110,127,146,146,150,138,125
144,128,134,126,123,142,142
104,123,133,149,112,120,117
-> 150, 149

135,156,117,131
140,137,114,117
-> 156, 140

142,127,99,129,113 -> 142, 129

128,143,129,127,127
127,152,128,130,129
-> 152, 143

127,129,129,134,140,144,150 -> 150, 144

138,122,123,105,157,148 -> 157, 148
---
Q: [101 144 157 151 107 149]
A: 101
Q: [112 106 109 133 149 130 135]
A: 112
Q: [123 152 141 126]
A: 123
Q: [124 128 126 153 123]
A: 124
Q: [122 129 117 100 153]
A: 122
Q: [130 117 129 100 131]
A: 130
Q: [125 154 128 123 134]
A: 125
Q: [151 109 139 149]
A: 151
Q: [108 125 134 122 150]
A: 108
---
[[147 153 130 139 105]
 [139 115 106 104 137]
 [148 145 146 132 153]] → 147

[[109 101 121 103]
 [110 101 121 103]
 [110 132 146 118]] → 109

[[117 153 120 106 144]
 [127 154 117 102 142]
 [122 110 138 133 109]] → 117

[[134 135 128 106 125 132 122]
 [148 124 138 128 121 131 151]
 [114 130 151 128 130 129 133]] → 134

[[135 155 128 134 136 129 123]
 [142 146 129 130 127 131 123]
 [111 116 128 125 127 129 127]] → 135

[[126 129 124 115 126]
 [128 115 125 124 126]
 [124 141 150 125 147]] → 126

[[110 132 136 153]
 [136 110 126 129]
 [121 134 136 130]] → 110

[[116 118 122 118 123 120]
 [135 139 133 142 121 153]
 [140 118 101 143 110 145]] → 116

[[121 140 112 141 124  98 101]
 [136 116 126 133 138 134 134]
 [131 115 151 118 122 143 146]] → 121
---
[101 118 151 113 113 134] ==> 134

[[148 137 127 116 142]
 [142 120 144 141 100]] ==> 144

[109 115 117 101 140 113 126] ==> 126

[107 134 107 132 139 126] ==> 134

[131 147 100 129 145 132] ==> 145

[112 148  98 103] ==> 112

[[137 126 126 111]
 [158 121 130 130]] ==> 137
---
123,157,147,107,139,131,133: 123
142,128,142,113,129,107,119: 142
147,156,129,137,137,134,137: 147
128,151,125,120,124,142: 128
110,138,139,114,103,124: 110
157,141,115,129,117,142,144: 157
152,126,133,101: 152
116,118,122,128,125,103: 116
128,134,106,141,135: 128
143,120,104,137,117: 143
---
[[143 129 126 123 131 141 116]
 [157 130 129 128 132 136 125]
 [155 130 148 152 143 125 130]] yields 143

[[137 138 123 120 138 135 107]
 [126 116 122 114 136 140 127]
 [134 148 128 147 118 105 120]] yields 137

[[105 120 144 154]
 [102 143 128 119]
 [153 158 122 102]] yields 105

[[135 118 117 137 124 127 139]
 [119 132 134 117 133 128 119]
 [131 133 130 101 135 138 110]] yields 135

[[132 122 128 128]
 [121 115 135 130]
 [110 104 108 150]] yields 132

[[144 147 151 143 139]
 [145 121 146 149 145]
 [106 140 103 104 116]] yields 144

[[144 112 113 122]
 [102 106 143 105]
 [136 140 131 100]] yields 144

[[109 121 111 136 112 139]
 [114 128 141 140 152 131]
 [113 118 122 154 128 129]] yields 109

[[124 104 123 126 149]
 [123 131 152 135 113]
 [143 145 127 137 111]] yields 124

[[125 125 129 127 130 128 127]
 [154 151 135 122 153 135 154]
 [120 120 123 149 121 131 120]] yields 125
---
107,130,110,107,127
106,141,117,107,132
144,111,117,155,118
-> 107

129,126,131,130,128,136,129
142,134,140,123,142,150,124
-> 150

102,113,126,141,114
123,122,141,113,118
-> 113

141,120,121,120,100,120
118,147,111,147,141,142
-> 141

127,149,143,130,104,124
132,111,118,121,145,141
136,111,124,125,134,143
-> 145

142,126,126,136
145,126,118,138
142,123,98,136
-> 118

156,98,134,132,152
124,145,122,102,104
111,157,134,146,151
-> 102
---
[135 136 130  98 144 148] => 135
[114 123 152 128] => 114
[139 134 156 143 101 136 129] => 139
[137 132 109 105 113 135] => 137
[156 150 128 133] => 156
[144 103 138 129] => 144
[127 145 139 149 119 143] => 127
[158 127  99 150 121 132] => 158
[130 116 157 134 126 111 121] => 130
[127 151 121 144] => 127
---
array([105, 127, 121, 128, 107, 132, 125]) -> 105
array([119, 157, 125, 128, 119, 132, 121]) -> 119
array([128, 123, 133, 117, 141, 104]) -> 128
array([107, 101, 147, 137, 114]) -> 107
array([146, 135, 104, 140, 121, 145]) -> 146
array([150, 152, 127, 142, 132, 123]) -> 150
array([156,  99, 132, 128, 133, 126]) -> 156
array([123, 139, 155, 114, 134, 101]) -> 123
